[[125  84  84  84 124  84 124 125  84  84  84 125 125  84]
 [149  60  60  59 148  60 149 151  59  59  59 150 151  60]
 [106 104 103 104 105 104 105 106 104 104 104 106 106 103]
 [145  64  65  64 143  65 144 146  64  64  64 145 146  65]
 [112  97  97  97 111  97 112 112  97  97  97 112 112  97]
 [ 60 149 149 150  61 149  60  59 150 150 150  59  59 148]
 [103 106 106 106 102 106 103 103 107 107 107 103 103 106]
 [119  90  90  90 118  90 119 119  90  90  90 119 119  90]
 [151  58  58  58 149  59 150 152  58  58  57 151 152  59]
 [157  52  53  52 155  53 156 158  52  52  52 157 158  53]] >> 157

[[ 91 102  91 114  81  84 137  93 101 100]
 [ 83  83  83  79  48  69  99  90 115 104]
 [ 92 114  92  63  79  70 102 107  87 103]
 [ 89 108  89  68  70  73  99  91  92 112]
 [ 77  73  77  76  41  65 100  94 120 101]
 [ 91 129  91  68  88  89  88  62  70 140]
 [ 91  98  91 120  82  81 145 100 107  92]
 [ 92 108  92 106  84  86 129  85  95 108]
 [103 121 103  88  78  77  98  88  94 104]] >> 88

[[139 143 133 116 163 130 114 130 129 124 115 116 136 131]
 [115 133 131 135 123 128 119 132 120 155 147 142 120 125]
 [112 118 144 115 136 139 117 134 124 124 135 119 126 138]
 [144 123 127 127 117 121 119 136 126 143 121 121 165 138]
 [128 127 146 123 119 113 127 125 118 122 129 119 136 118]
 [116 127 129 161 134 121 147 121 122 131 120 133 126 127]
 [111 118 114 129 135 112 127 131 133 127 129 147 138 121]
 [125 116 139 146 120 119 124 158 130 138 138 132 129 121]
 [114 125 124 130 136 124 131 129 118 121 120 119 122 129]
 [119 137 117 130 135 133 135 124 132 136 132 119 116 141]
 [120 144 137 128 127 152 123 146 118 117 121 138 118 132]] >> 138

[[ 39 166 164 163  35  38  34]
 [ 41 166 164 162  35  39  34]
 [ 40 166 164 162  35  38  34]
 [158  33  35  38 166 162 167]
 [ 40 166 164 162  35  38  34]
 [161  33  35  37 166 163 167]
 [162  33  35  36 166 163 167]
 [ 39 165 164 162  35  38  34]] >> 35

[[109  91 118  79  99 126 119  96  95 102 112  88]
 [ 95 117  65 110 120  66  81 109  96 104 108  97]
 [119  90 132  60 101 156 134  86  93  96 118  82]
 [101  88 120 101  84 116 108  95 104  95  88 108]
 [ 98 114  78 104 115  85  89 106  96 103 106  93]
 [ 97 107  91 106 104  93  92 102 101  99  98 101]
 [119  76 139  65  89 149 137  86  97  96 112  93]
 [109  85 125  81  92 127 121  94  97 100 107  94]
 [106  79 122  92  84 111 116  95 102  99  98 107]
 [106  75 138  89  76 129 123  91 104  97  94 106]] >> 97

[[ 64  85  95  73 105  76  62 108 137  75 146  94]
 [116  99  98  88  58  84 109 105 104  80 126  96]
 [100  84 121 108  97 116 148 108  88  71  98 125]
 [ 76 114  88 104  85  70 137  92  96 102 146  95]
 [107  88 130  65  99 113 100 116 103  66  77 119]
 [ 77  96 105 101  68 138 100 135 111  81 138  33]
 [ 74 117  86  95 105  99 146  89 132 103  84 118]] >> 103
---
44	40	120	124	139
90	146	114	69	86
--> 114

122	86	103	103	74	90
100	67	55	96	156	84
135	174	76	79	103	170
--> 79

166	32	27	149	77 --> 27

95	58	28	96 --> 58

160	123	146	117	109	122	122 --> 109

154	65	114	102	152	157	40 --> 152

85	52	168	37
134	108	70	119
--> 108

32	52	111	94	108	83 --> 94
---
[[171, 143, 94, 56, 35, 49],
 [169, 31, 141, 117, 37, 159],
 [73, 148, 134, 55, 54, 136]] result: 31

[[54, 77, 122, 109, 78, 138, 85],
 [118, 119, 94, 104, 167, 74, 90],
 [49, 99, 113, 123, 128, 120, 61]] result: 119

[[131, 110, 124, 80, 132, 132, 122],
 [166, 158, 167, 36, 175, 162, 157],
 [127, 123, 121, 90, 124, 110, 110]] result: 158

[[27, 104, 117, 96, 158],
 [91, 87, 113, 107, 58],
 [131, 105, 121, 91, 160]] result: 87

[[49, 101, 83, 116],
 [142, 45, 148, 128],
 [117, 65, 166, 90]] result: 45

[[104, 74, 62, 64, 62, 87, 124],
 [127, 82, 72, 119, 75, 88, 43],
 [122, 98, 154, 111, 86, 89, 146]] result: 82

[[92, 98, 135, 138, 143],
 [108, 134, 83, 94, 37],
 [117, 45, 173, 101, 56]] result: 134
---
110	165	121	105	93	66	106
108	116	111	88	106	76	130
25	148	47	88	150	141	97
-> 150

52	136	53	66	53	139
46	148	51	57	48	153
58	136	56	59	58	150
-> 59

107	101	94	93	100	104	110
151	42	152	47	48	51	146
117	79	117	74	83	90	125
-> 83

143	57	143	54	67	67	140
137	48	155	61	64	43	139
95	118	85	102	126	122	104
-> 126

129	79	130	80	80	80	129
40	171	39	169	169	169	40
167	40	169	42	41	41	168
-> 41

169	168	169	45	168	44	43
121	121	121	91	121	91	91
62	62	62	148	63	150	151
-> 63
---
 51  162  154   39   32  114   43 -> 32
 31  100  108   52   46   77   28 -> 46
165  111   40  136   98  117  107 -> 98
109   46  145  116  174   94   84 -> 174
161   31   92   73  143   89  124 -> 143
117  106   69  114   96  118   43 -> 96
---
[[ 42 136 151 137  90  55  88  79 126 101 102 126  82 100 127  94]
 [ 67 137 158 155  65  92  84  97 128  88 108 140  90 124 128  66]
 [ 44 135 148 136  91  55  83  80 121 103  99 125  76  97 129  89]
 [ 67 139 159 156  65  93  87  96 131  87 108 140  93 123 127  67]
 [ 66 137 159 155  65  92  84  97 130  88 109 140  90 125 128  67]
 [ 43 135 149 137  92  55  86  79 124 102 101 125  80  99 127  93]
 [ 67 139 158 156  65  93  88  96 131  87 107 140  93 122 127  67]
 [ 67 137 158 155  65  92  84  97 128  88 108 140  90 124 128  66]
 [ 42 136 151 137  90  55  88  79 126 101 102 126  82 100 127  94]
 [ 44 135 148 135  91  55  82  81 120 103  98 125  74  98 129  88]
 [ 68 139 159 155  65  93  87  96 131  87 107 140  93 123 128  67]] Answer: 94

[[ 80 108 146  85  85  88]
 [141 114  70 125 114 106]
 [ 85 110 144  86  87  88]
 [101 123 147  93  89  86]
 [153 123  64 111 115 112]
 [107 129 151  94  89  86]
 [109  81  42 102 114 119]
 [ 67  59  64  96 104 111]
 [ 48  76 130  83  85  92]
 [101 124 149  93  89  86]
 [ 60  53  64 108 104 107]] Answer: 92

[[162 109 100  48 109 105 123 118  84  76  67 105 108 136]
 [ 87 100 135  87  81 132 100  92  99  47 113 106 100  44]
 [ 82 100  50 100 100  96  80 100 135 105  54 111 111 127]
 [100 100  78 123 107  90  81 119 129  57 100 122 142  73]
 [112 100 100 103 100  58 124  87 102 100  77  47 111 132]
 [107 106  88 102 108 156  78 104  85 124  76 112 112 147]
 [ 86 115  91  95 133 128 123  85  82  85 102 132 134  49]
 [100 143  76 132 100  81 132 113 100 126  53  80 105  81]
 [ 78 131 104  39 109  74 110  77 100 118 136 100 100 149]
 [ 79 132 159 119 124  92 108 119 100  90 162 100  70 107]] Answer: 81

[[ 75  72  98 129 122  95 127 135  61  97  68  84  83 143]
 [ 95 102  75  95 112  59 148 149  58 112  95  97  95  64]
 [ 99 146 111  63 115  59  75  53  91 107  76  81  96  94]
 [ 93 134 110  94 160  91  89  85 103 135  57  70 123 121]
 [108  73  99  82  57  94  65 107 118  90 144 115  54 134]] Answer: 94

[[105 111 118 106 144 102  76  91 139 135  96 154  67  94]
 [105  89 117 106 143 103  75  91 140 134  96 155  66 109]
 [106  97 115 106 143 105  73  90 142 132  96 154  64  94]
 [103  96 119 106 143  98  79  92 133 139  96 153  72 102]
 [104  95 118 106 143 101  76  91 137 137  96 154  69  98]
 [104 100 119 106 143  99  78  91 134 138  96 153  71  95]
 [105  98 116 106 144 104  73  91 141 133  96 155  65 140]
 [104  95 118 106 143 101  77  91 137 137  96 154  70 101]
 [104  97 118 106 143  99  78  91 135 137  96 153  70 109]
 [103  95 119 106 142  97  80  92 132 139  96 151  74  94]
 [104 102 118 106 143 101  76  91 138 136  96 154  68  76]] Answer: 109

[[106  98  84  96 112 119 102]
 [110 106  85 106 119 119 100]
 [ 91 115  99 125 164 111 132]
 [ 75  95 138 107  48  27  96]
 [109  75  94  77  32  99  65]
 [ 89  92 126 110  79  75 105]
 [109  81  93  93  64  98  79]
 [ 83  99 126 104  69  60 101]
 [104  76  98  76  27  88  71]] Answer: 79
---
153	143	139	109	163: 153
63	135	101	38: 63
121	142	149	137	72	42: 121
120	85	32	124	103	100	110: 120
155	55	39	148	149: 155
161	150	58	42	144	145: 161
161	46	37	53	45: 161
---
[[114 130  81  99  96 113 108]
 [105 107  84 107 109 112 121]
 [ 47  92 143 102 116  96  71]]
96

[108  36  49 174]
49

[[119 127  34  97 111]
 [ 63 115 117  75  95]]
75

[112 154 169  97 161]
97

[154  64 164  94  56]
94

[[170  69  61  97 108  32]
 [145  94  50 138  94  53]
 [133 109  67 116  94  66]]
94

[148 174  50 140]
50
---
112	112	85	120	94	110
92	98	107	85	61	153
124	116	136	119	104	84
⇒ 84

99	103	67	97	46	110	78
59	77	113	81	149	87	80
119	114	110	112	138	157	151
⇒ 151

155	107	84	125	125	86
59	78	53	99	124	86
101	77	84	137	105	91
⇒ 91

58	151	58	150	154	153	153
139	79	139	79	77	78	78
85	126	85	126	128	127	128
⇒ 128

80	106	168	151
100	109	98	99
91	121	77	101
⇒ 101

85	93	29	142	93
75	85	155	90	67
75	75	147	87	55
⇒ 55

110	88	116	108	100	91	132
85	88	100	108	94	101	88
104	33	38	58	131	126	70
⇒ 70

60	77	132	101	109	92
133	73	117	103	121	132
55	63	139	155	85	65
⇒ 65
---
169	73	37	77 -> 37

31	157	45	38
117	87	111	121
-> 45

102	39	131	99 -> 131

150	104	117	157 -> 117

82	111	106	71
113	63	98	113
94	45	112	83
-> 106

36	55	129	110
140	65	43	166
69	149	61	131
-> 129

108	117	118	99
61	64	47	135
-> 118

37	136	168	156 -> 168
